In the rows, 128 means zero.
Each path below is one point turned by a fixed rotation once a step. After each direction that follows a path, write how fast that rotation turns it, in degrees a step (0 if it stays still).
Each turn is a multiple of 5 degrees from 10 to 175, or 0.
Each row of a path follows its step; steps can be skipped.

step 0: [113 128 137 121 132 126 131 119 125 135 129 130 127 131 119 133 127 120
 131 128 134 125 123 127 130 119 131 120 138 130 123 121 128 124 129 133
 129 124 119 129 119 133 132 121 125]
step 1: [137 138 136 128 129 121 131 118 120 122 132 133 131 128 122 132 118 127
 126 122 120 131 128 137 130 126 122 137 132 129 123 124 134 125 137 131
 132 118 137 128 130 129 126 123 127]
step 2: [133 129 128 123 121 129 127 131 131 120 123 132 125 125 122 130 138 134
 127 126 120 127 131 114 129 132 119 124 130 119 129 117 122 121 135 132
 126 121 128 124 136 137 133 126 129]
step 3: [125 127 130 137 138 136 122 131 128 133 128 129 127 119 130 135 133 133
 134 136 121 126 134 124 126 134 137 131 131 122 128 121 134 134 132 129
 118 128 133 129 127 135 116 127 119]
step 4: [127 128 143 118 128 132 117 121 124 137 135 134 124 134 124 129 125 126
 128 133 131 130 130 122 124 126 135 122 136 129 139 129 134 134 127 125
 128 128 122 118 124 129 132 128 126]
step 5: [128 132 128 129 124 121 118 113 123 133 137 130 123 131 124 129 123 128
 122 130 125 130 132 143 126 129 126 132 117 134 131 124 129 120 129 132
 119 124 132 125 137 125 128 127 127]
step 6: [124 132 121 131 118 134 127 123 129 130 126 129 125 133 128 127 136 134
 130 127 120 120 137 122 135 113 120 124 132 121 133 126 124 119 134 134
 122 123 126 131 128 122 133 129 133]
step 7: [133 121 127 140 134 134 128 130 122 124 135 130 127 127 126 134 131 124
 142 129 118 117 137 124 130 121 138 131 124 129 125 124 130 128 126 131
 135 129 135 128 124 134 119 128 132]
step 8: [128 123 134 117 124 132 122 130 127 126 134 137 133 132 118 122 125 129
 128 137 138 117 131 129 129 124 132 129 132 123 131 124 132 128 131 119
 136 133 129 129 129 140 135 134 124]
step 9: [123 131 128 136 121 123 126 121 124 136 127 141 132 125 129 125 127 131
 127 129 125 122 120 144 131 135 130 125 119 128 130 123 132 126 131 119
 129 123 122 128 137 133 123 121 127]
[128 131 127 127 126 128 131 129 125 127 126 130 129 128 128 128 129 127
 130 128 129 126 127 129 128 125 130 128 126 129 123 127 131 126 128 127
 129 130 129 130 127 131 131 126 130] -> 45

step 0: [124 134 131 129 137 123 126 121 131 124 128 128 123 123 133 117 132 128
 125 120 133 128 125 124 129 131 129 129 125 126 122 120 131 122 122 126
 109 138 129 133 129 130 127 133 134]
step 1: [127 121 130 130 126 134 134 127 130 126 130 121 119 130 134 123 130 130
 132 116 126 120 139 120 126 129 124 136 123 123 127 124 128 115 123 125
 121 128 123 131 126 125 121 120 131]
step 2: [129 117 121 124 131 125 139 132 122 132 137 129 121 133 128 124 133 123
 134 128 122 127 134 126 122 123 119 134 127 127 121 127 130 130 127 119
 133 127 128 143 128 121 129 131 132]
step 3: [121 133 122 138 132 117 141 127 129 132 131 132 128 131 128 132 133 129
 125 124 130 136 129 128 126 121 126 130 134 121 124 128 120 138 133 123
 128 141 123 137 126 125 127 129 132]
step 4: [121 139 127 138 122 127 130 128 127 133 132 137 133 127 124 126 130 135
 123 120 128 125 132 130 122 138 132 133 121 115 128 117 121 124 130 126
 130 135 129 131 134 131 128 130 129]
step 5: [127 138 122 127 130 140 122 125 120 134 127 126 128 127 122 120 125 124
 131 123 123 130 134 124 126 133 125 129 128 115 126 119 130 123 126 117
 122 129 128 134 126 122 132 128 117]
step 6: [135 129 118 128 133 129 124 126 128 130 132 122 125 138 127 126 129 128
 128 115 112 139 135 124 133 126 126 129 130 131 126 124 131 124 130 126
 129 137 129 127 117 121 133 124 131]
step 7: [128 130 129 131 138 118 136 131 130 138 136 133 130 129 124 122 130 126
 125 124 124 138 131 120 134 125 131 137 117 129 130 133 133 123 122 128
 133 132 126 125 126 122 132 134 137]
step 8: [124 133 135 140 138 116 134 121 124 136 123 130 131 125 130 120 129 126
 130 123 129 123 136 127 124 119 130 126 124 131 132 125 124 121 119 116
 126 130 130 125 134 127 131 126 126]
step 9: [129 128 130 134 133 125 132 130 124 127 131 123 135 122 131 132 125 128
 125 124 117 119 141 130 135 131 124 125 127 127 119 113 119 125 129 117
 126 121 126 129 130 123 127 122 129]
[127 129 127 128 131 128 129 128 129 129 127 126 128 129 129 129 130 128
 126 129 128 128 123 129 130 127 129 129 125 126 131 130 127 129 129 130
 128 131 128 128 132 128 130 129 132] -> 95
[126 127 127 130 127 123 132 127 127 129 126 130 128 128 127 128 128 128
 127 131 128 125 128 126 130 128 124 128 128 130 130 130 126 127 128 128
 130 127 128 130 127 128 129 125 128] -> 65
[126 130 128 128 125 131 127 128 129 128 128 131 126 126 128 130 126 128
 128 128 125 128 129 128 125 128 128 129 129 125 128 130 127 132 130 128
 131 129 128 132 129 128 128 127 129] -> 45

step 0: [124 125 135 128 136 128 136 131 123 127 131 131 125 123 136 127 136 134
 124 135 132 123 125 121 120 128 128 134 136 139 123 123 126 123 125 127
 122 129 131 136 138 121 130 130 125]
step 1: [136 133 133 126 137 122 134 127 128 130 126 126 127 121 133 126 120 139
 126 126 133 127 124 127 120 136 128 144 128 132 129 128 125 131 129 130
 125 135 122 135 130 128 133 123 124]
step 2: [141 128 122 119 124 128 130 131 126 124 128 138 127 118 124 126 126 132
 122 133 126 123 123 123 125 133 135 130 132 128 117 129 123 132 136 131
 126 135 120 129 137 129 129 123 125]
step 3: [129 122 120 116 139 122 130 130 128 128 133 134 121 127 127 127 126 129
 129 128 127 131 126 130 131 127 141 129 132 127 123 126 120 120 131 128
 123 131 120 135 130 116 133 132 133]
step 4: [118 131 132 124 131 128 132 131 127 129 134 134 131 126 124 122 131 130
 126 128 129 122 130 120 125 129 127 134 124 138 124 131 118 127 122 136
 121 127 122 132 134 113 135 129 133]
step 5: [130 129 141 118 126 122 142 136 135 132 130 124 129 122 133 132 126 132
 127 128 124 130 125 122 127 129 128 132 124 133 127 135 116 129 130 128
 128 135 124 134 125 123 134 125 123]
step 6: [126 127 128 119 130 131 132 132 132 129 124 135 132 129 134 132 129 131
 125 136 122 124 126 116 130 126 135 137 140 135 127 133 128 133 137 124
 125 138 121 131 135 130 127 126 127]
step 7: [126 126 122 127 132 115 129 130 129 135 131 129 123 124 130 128 127 136
 124 137 129 134 123 123 129 124 137 137 130 132 127 122 128 123 129 127
 121 133 130 136 139 120 123 121 131]
step 8: [129 132 124 120 132 125 131 119 128 127 135 128 126 125 126 121 130 129
 127 134 125 126 129 128 125 131 122 143 125 130 124 127 124 134 127 134
 133 137 126 135 137 117 136 120 129]
step 9: [133 120 127 113 125 131 137 135 130 132 134 134 125 121 134 127 131 132
 127 133 129 128 124 129 123 132 125 129 133 128 121 131 119 123 122 129
 132 130 125 132 128 127 135 116 128]
[126 127 128 129 129 129 127 127 129 127 128 127 125 132 129 128 127 126
 124 129 126 129 128 128 130 129 133 129 130 128 126 127 127 124 126 129
 127 127 129 127 130 130 128 130 128] -> 100
[129 129 129 129 126 129 129 128 128 129 128 125 128 126 128 125 127 128
 125 129 127 128 128 128 132 129 124 129 128 127 126 127 126 129 126 126
 127 130 126 126 126 130 131 128 128] -> 100
[127 129 132 130 128 128 131 129 126 128 126 126 130 129 130 128 126 127
 126 129 126 129 127 128 123 127 127 127 131 130 129 131 130 128 127 127
 126 128 126 129 126 129 126 129 127] -> 70

step 0: [129 132 132 134 130 123 124 124 135 126 126 123 129 129 121 115 133 135
 135 127 138 119 123 127 133 121 128 125 133 139 130 119 127 127 125 133
 132 134 134 120 137 120 131 126 131]
step 1: [138 133 133 136 135 120 119 128 124 129 131 140 123 130 124 128 130 132
 127 134 139 123 126 123 122 128 130 132 128 142 133 128 133 127 132 136
 126 130 129 129 126 124 140 124 133]
step 2: [130 120 133 135 128 120 124 124 119 133 128 127 129 129 125 123 126 134
 134 133 129 125 130 132 128 128 126 125 119 141 131 136 126 119 128 129
 128 130 146 125 127 123 129 128 136]
step 3: [130 126 130 128 135 129 122 128 126 129 129 136 131 125 126 119 136 134
 131 134 132 116 117 126 131 125 118 121 122 133 124 118 117 126 135 134
 131 127 136 123 130 123 133 130 130]
step 4: [134 127 137 133 135 131 123 124 132 134 131 133 131 129 117 122 130 142
 126 126 143 125 130 123 130 133 135 133 131 138 123 130 124 121 129 130
 131 125 132 124 128 128 135 134 129]
step 5: [130 130 130 135 125 122 120 124 118 130 133 127 136 127 126 126 134 129
 134 137 135 122 128 131 122 130 126 133 123 138 122 132 130 116 136 134
 130 119 135 133 122 128 133 126 122]
step 6: [132 121 135 125 133 131 116 126 119 130 140 129 133 118 124 122 128 130
 131 134 126 134 121 132 130 132 127 130 124 132 124 128 112 121 133 128
 127 127 134 121 126 120 128 132 132]
step 7: [135 129 134 130 127 133 127 126 127 134 139 127 136 122 115 123 131 131
 129 123 141 120 127 125 127 131 117 123 131 131 120 126 117 128 123 124
 131 122 131 124 124 131 131 126 121]
step 8: [130 136 134 131 128 128 119 120 126 128 136 129 131 124 122 122 128 123
 127 122 134 133 127 128 127 137 125 130 134 138 119 133 128 117 133 139
 129 124 127 139 128 123 129 136 121]
step 9: [130 132 127 124 131 124 126 122 119 127 145 120 133 125 124 118 130 118
 132 133 133 136 128 137 124 132 129 133 127 136 129 129 119 124 128 130
 132 127 136 123 128 129 128 120 121]
[127 125 126 129 129 129 126 127 130 128 129 130 129 127 129 129 131 127
 127 130 127 126 126 128 125 126 126 127 131 127 128 127 130 130 130 130
 125 128 128 132 127 126 128 128 127] -> 155

step 0: [137 120 124 129 122 125 134 128 126 132 128 135 140 127 128 125 129 122
 128 128 127 126 128 129 136 129 127 129 136 114 123 126 132 125 132 124
 126 126 125 122 122 133 132 127 133]
step 1: [128 128 128 138 132 125 132 124 125 127 124 123 125 134 124 120 133 128
 127 135 123 131 122 129 137 131 127 125 124 123 126 123 125 124 129 132
 132 132 124 126 118 137 138 136 129]
step 2: [132 127 127 130 124 119 134 122 134 130 126 123 125 133 126 122 130 120
 136 123 130 132 120 128 126 123 119 131 133 128 125 123 131 124 124 133
 120 124 128 117 122 128 130 128 126]
step 3: [127 130 136 139 127 131 136 123 129 128 121 124 129 128 131 133 134 125
 133 126 123 135 126 137 132 129 129 130 123 127 129 118 131 122 127 129
 127 124 120 125 134 120 132 129 123]
step 4: [132 125 126 131 129 130 134 132 127 131 125 126 130 135 124 126 133 130
 133 134 130 132 130 127 131 128 123 135 131 122 131 127 129 120 129 136
 128 115 136 123 138 125 130 116 126]
step 5: [124 127 130 133 127 126 134 129 122 131 123 130 131 130 129 120 131 134
 133 133 127 115 126 129 128 123 128 134 117 123 135 121 131 123 135 125
 127 127 130 127 127 118 133 128 130]
step 6: [128 127 128 138 138 127 128 125 129 131 130 129 130 130 134 129 125 136
 131 133 134 127 125 124 128 124 127 144 130 130 121 124 131 126 126 124
 124 123 137 126 123 132 136 126 129]
step 7: [129 119 125 137 127 125 129 114 125 129 130 125 125 137 128 132 129 136
 128 130 126 125 125 130 123 120 129 133 122 120 128 128 124 130 126 120
 120 126 120 132 127 125 125 124 124]
step 8: [126 125 132 133 132 126 134 126 130 135 132 126 134 140 133 136 129 128
 127 123 119 130 126 124 129 117 128 132 131 128 123 133 127 137 136 131
 131 125 130 125 134 129 134 125 130]
step 9: [134 121 130 131 131 114 134 134 125 128 130 125 128 131 126 135 122 131
 125 131 132 130 136 124 130 124 134 127 124 119 130 129 126 131 136 130
 125 126 120 122 129 121 134 131 125]
[131 126 129 129 128 132 129 130 128 128 127 129 128 129 125 128 129 127
 128 126 126 129 131 129 127 126 132 129 129 128 129 131 127 127 129 127
 131 128 129 125 129 127 126 128 128] -> 80
[130 128 127 127 129 127 128 132 126 129 129 126 129 126 129 129 129 127
 129 127 127 127 131 130 128 129 128 126 128 128 127 127 129 129 132 131
 128 124 127 129 132 124 129 127 128] -> 70
